data =
[[112 125 120 120 115 122 132 123 130 144 112 128 122 110]
 [129 125 130 128 142 126 130 130 128 126 130 132 143 120]
 [104 121 122 143 117 127 134 139 121 115 115 130 141 115]
 [142 128 119 130 147 133 119 133 131 109 142 128 141 114]]
Rows and columns are counted from 1.
(1, 1) = 112
(1, 9) = 130
(3, 8) = 139
(2, 1) = 129
(2, 2) = 125
(4, 13) = 141
(4, 11) = 142
(2, 9) = 128
(3, 6) = 127
(1, 13) = 122
(3, 7) = 134
(4, 4) = 130
(4, 14) = 114
(2, 7) = 130
(4, 9) = 131
(1, 14) = 110
(4, 6) = 133
(2, 14) = 120
(4, 1) = 142

A =
[[122 140 122 122 135]
 [153 124 118 154 132]
 [141 140 117 142 145]
 [145 136 117 146 142]
 [146 132 117 147 139]
 [148 115 123 147 119]
 [133 147 117 134 149]
 [149 129 117 150 137]
 [140 120 123 138 121]
 [122 139 122 122 134]
 [123 153 118 124 151]
 [136 145 117 138 148]
 [129 150 117 131 151]
 [124 151 118 125 150]]
Rows and columns are counted from 1.
(1, 1): 122
(3, 1): 141
(14, 5): 150
(1, 5): 135
(1, 2): 140
(5, 5): 139
(8, 3): 117
(9, 1): 140
(8, 4): 150
(7, 1): 133
(10, 1): 122
(4, 5): 142
(4, 1): 145
(3, 4): 142
(13, 1): 129
(1, 3): 122
(12, 5): 148
(4, 2): 136
(2, 5): 132
(8, 2): 129
(11, 5): 151
(5, 4): 147
(13, 2): 150
(7, 2): 147
(4, 4): 146
(11, 2): 153
(8, 5): 137
(6, 5): 119

x =
129  127  126  116  142  134  123  124  133  116  122
130  128  126  114  135  123  116  130  150  119  107
Rows and columns are counted from 1.
(1, 1): 129
(2, 2): 128
(1, 10): 116
(1, 5): 142
(1, 4): 116
(1, 11): 122
(1, 9): 133

X =
[[138 141 120 128 108 127 148 135 110 146 108]
 [118 134 141 137 148 143 141 137 125 152 116]
 [149 136 145 146 110 150 132 129 120 132 144]
 [154 110 144 107 129 119 142 140 150 137 129]]
Indices start at 1.
(1, 1) = 138
(2, 3) = 141
(2, 4) = 137
(4, 2) = 110
(1, 11) = 108
(1, 2) = 141
(1, 7) = 148
(2, 2) = 134
(3, 2) = 136
(3, 11) = 144
(2, 8) = 137
(4, 6) = 119
(3, 10) = 132
(4, 11) = 129
(2, 6) = 143
(2, 10) = 152
(1, 5) = 108

M =
[[123 138 131 130 138 140 135 128 115 141 141 115 128 138 142 135]
 [133 128 123 126 132 129 133 133 125 128 132 126 135 135 133 128]
 [128 123 128 129 123 121 122 123 139 123 119 135 125 119 114 126]
 [116 136 131 136 138 135 126 106 135 145 128 117 119 120 112 140]
 [133 130 120 128 142 132 136 125 129 135 134 118 137 138 128 134]
 [127 133 127 129 135 134 132 126 124 135 134 120 130 133 132 133]
 [118 138 130 135 143 138 130 108 132 148 133 113 123 126 117 141]]
Rows and columns are counted from 1.
(1, 1): 123
(3, 8): 123
(7, 16): 141
(3, 3): 128
(1, 10): 141
(6, 9): 124
(1, 14): 138
(4, 11): 128
(3, 14): 119
(2, 14): 135
(4, 16): 140
(5, 4): 128
(6, 16): 133
(5, 16): 134
(1, 16): 135
(2, 13): 135
(5, 14): 138
(7, 10): 148
(3, 9): 139
(2, 5): 132
(7, 13): 123
(4, 4): 136
(6, 3): 127
(6, 13): 130
(3, 5): 123
(1, 8): 128
(1, 11): 141
(2, 7): 133
(6, 15): 132
(7, 2): 138
(7, 4): 135
(3, 4): 129
(6, 10): 135

a =
[[128 135 129 135 118]
 [141 134 111 124 131]
 [126 136 125 122 126]
 [137 131 120 127 128]
 [128 129 127 128 125]
 [129 136 119 145 107]
 [117 119 142 127 127]
 [127 129 127 128 127]
 [128 128 128 128 128]
 [126 129 129 133 121]
 [138 128 138 117 145]
 [120 123 137 126 127]
 [127 117 125 119 136]
 [128 124 117 136 124]
 [125 133 127 134 121]
 [122 127 142 143 125]]
Indices start at 1.
(1, 1) -> 128
(3, 1) -> 126
(10, 1) -> 126
(5, 1) -> 128
(15, 4) -> 134
(12, 4) -> 126
(16, 1) -> 122
(6, 4) -> 145
(9, 5) -> 128
(12, 1) -> 120
(13, 3) -> 125
(15, 5) -> 121
(4, 5) -> 128
(9, 2) -> 128
(11, 2) -> 128
(11, 1) -> 138
(2, 5) -> 131
(13, 4) -> 119
(9, 4) -> 128
(2, 3) -> 111
(8, 5) -> 127
(3, 3) -> 125
(10, 3) -> 129
(9, 3) -> 128
(14, 5) -> 124
(12, 5) -> 127
(15, 1) -> 125
(11, 3) -> 138
(7, 5) -> 127
(7, 2) -> 119
